In the rows, zero is written as 128.
Rotation paths and how fast each direction turns (degrees each step):
Each turn is a multiple of 5 degrees from 10 to 175, or 0.
Each row of a path follows its step; steps can be skipped.
Path 1:
step 5: [131 124 124 132 151 126 119 129 134 134 133 124 127 126 138 120 131 128
 128 131 135 126 126 123 121 127 129 129 124 129 121 125 131 127 127 116
 122 139 138 123 142 119 117 116 132 132 124 128 126]
step 14: [133 127 129 132 128 121 138 125 115 132 132 131 123 131 124 124 131 130
 121 127 127 135 141 125 124 122 136 134 141 126 116 140 113 137 123 123
 125 125 134 135 135 126 116 123 121 132 121 135 126]
step 17: [129 119 128 136 134 136 122 133 131 131 130 124 115 135 134 116 130 145
 126 121 134 136 127 136 124 118 131 128 128 136 128 125 133 126 133 132
 133 135 146 131 132 121 122 123 125 131 133 119 125]
step 18: [134 128 134 132 143 138 136 134 130 128 125 122 124 143 138 122 127 120
 124 127 132 127 131 130 111 126 128 119 127 129 120 128 122 134 132 122
 132 123 131 125 140 134 129 129 125 125 133 122 111]
step 19: [125 132 130 131 126 128 126 138 128 129 120 121 106 126 135 129 113 121
 129 121 132 134 136 133 125 129 143 131 136 129 129 121 118 132 126 124
 129 127 130 142 131 128 124 130 127 131 135 132 117]
step 23: [126 130 118 137 138 127 122 134 130 131 133 122 129 131 129 128 121 125
 122 122 121 131 139 127 117 133 136 139 119 129 120 124 135 129 126 135
 125 129 139 123 149 125 125 137 124 121 120 124 126]
step 26: [132 123 120 133 135 132 132 135 119 133 127 128 120 133 126 132 129 125
 131 124 127 129 132 112 123 125 138 121 121 133 134 129 108 140 121 118
 123 129 130 126 129 118 121 116 123 134 129 126 124]
Directions:
[130 127 126 127 127 130 128 128 124 125 127 125 129 124 127 131 127 128
 131 127 129 128 128 125 127 126 129 130 128 127 125 130 130 128 128 130
 127 130 133 129 127 127 128 127 126 127 129 125 127] : 115
[129 130 127 130 128 128 127 131 128 128 126 126 128 125 128 129 129 131
 129 127 132 128 126 127 127 127 127 124 126 132 129 124 127 128 124 128
 127 129 127 126 128 129 128 127 130 133 129 126 131] : 170
[130 126 132 127 129 130 130 130 127 129 125 132 128 125 126 131 125 128
 127 130 128 127 130 127 129 127 130 127 129 127 129 127 125 128 127 126
 131 128 130 131 130 129 132 128 127 130 127 131 128] : 60
Path 2:
step 2: [135 118 122 126 142 119 138 124 141 131 131 126 129 127 132 131 138 127
 137 136 124 136 134 138 129 129 132 123 136 131 130 125 121 122 130 127
 134 115 119 140 119 125 128 125 135 124 128 126 131]
step 8: [134 121 135 133 128 127 145 123 115 127 129 141 123 119 134 144 124 124
 133 131 122 133 132 130 124 123 135 127 131 134 129 132 128 116 125 129
 128 128 120 134 136 129 118 131 138 126 126 120 133]
step 14: [125 124 125 143 137 131 142 125 128 132 129 133 132 131 140 125 131 121
 136 125 116 130 127 127 122 119 123 122 127 125 133 130 121 123 131 139
 134 120 121 130 120 126 127 138 124 113 130 128 124]
step 16: [138 130 127 133 136 128 143 137 121 134 131 137 129 115 138 124 123 129
 123 134 119 135 123 126 132 122 122 127 132 126 125 124 122 129 123 130
 135 119 120 137 134 133 125 132 132 125 142 128 137]
step 17: [129 128 132 127 133 127 146 135 132 141 128 125 128 121 136 125 129 117
 134 126 112 133 134 146 122 124 125 124 140 131 125 133 123 121 127 131
 127 124 129 124 131 123 126 123 134 120 129 129 127]
step 23: [131 112 126 131 131 123 136 124 123 135 135 133 121 122 135 127 133 124
 144 133 125 131 134 134 131 123 133 125 120 131 130 136 127 121 133 130
 133 135 116 132 129 117 127 132 119 127 119 130 141]
step 27: [131 121 129 135 129 127 138 123 125 134 126 140 135 119 129 140 131 125
 137 118 123 132 137 138 132 121 123 118 124 128 134 137 126 119 131 136
 119 131 131 137 128 122 129 132 136 115 127 131 128]
Directions:
[132 127 128 127 129 127 128 132 131 130 127 126 126 127 128 126 130 128
 129 128 128 130 128 130 130 132 127 128 128 127 125 125 130 126 128 127
 132 126 125 124 129 126 128 129 126 128 131 128 126] : 20
[129 129 128 126 132 126 125 126 127 128 131 130 127 128 127 126 125 128
 126 128 127 128 130 129 125 127 128 127 132 127 123 129 130 130 130 127
 129 129 129 127 126 125 131 125 129 129 126 126 126] : 170
[126 127 130 129 125 131 131 131 126 128 131 126 126 133 127 125 131 129
 128 127 127 127 129 129 127 127 127 129 128 128 126 127 129 129 129 131
 126 129 126 127 127 127 128 124 126 130 126 129 131] : 130
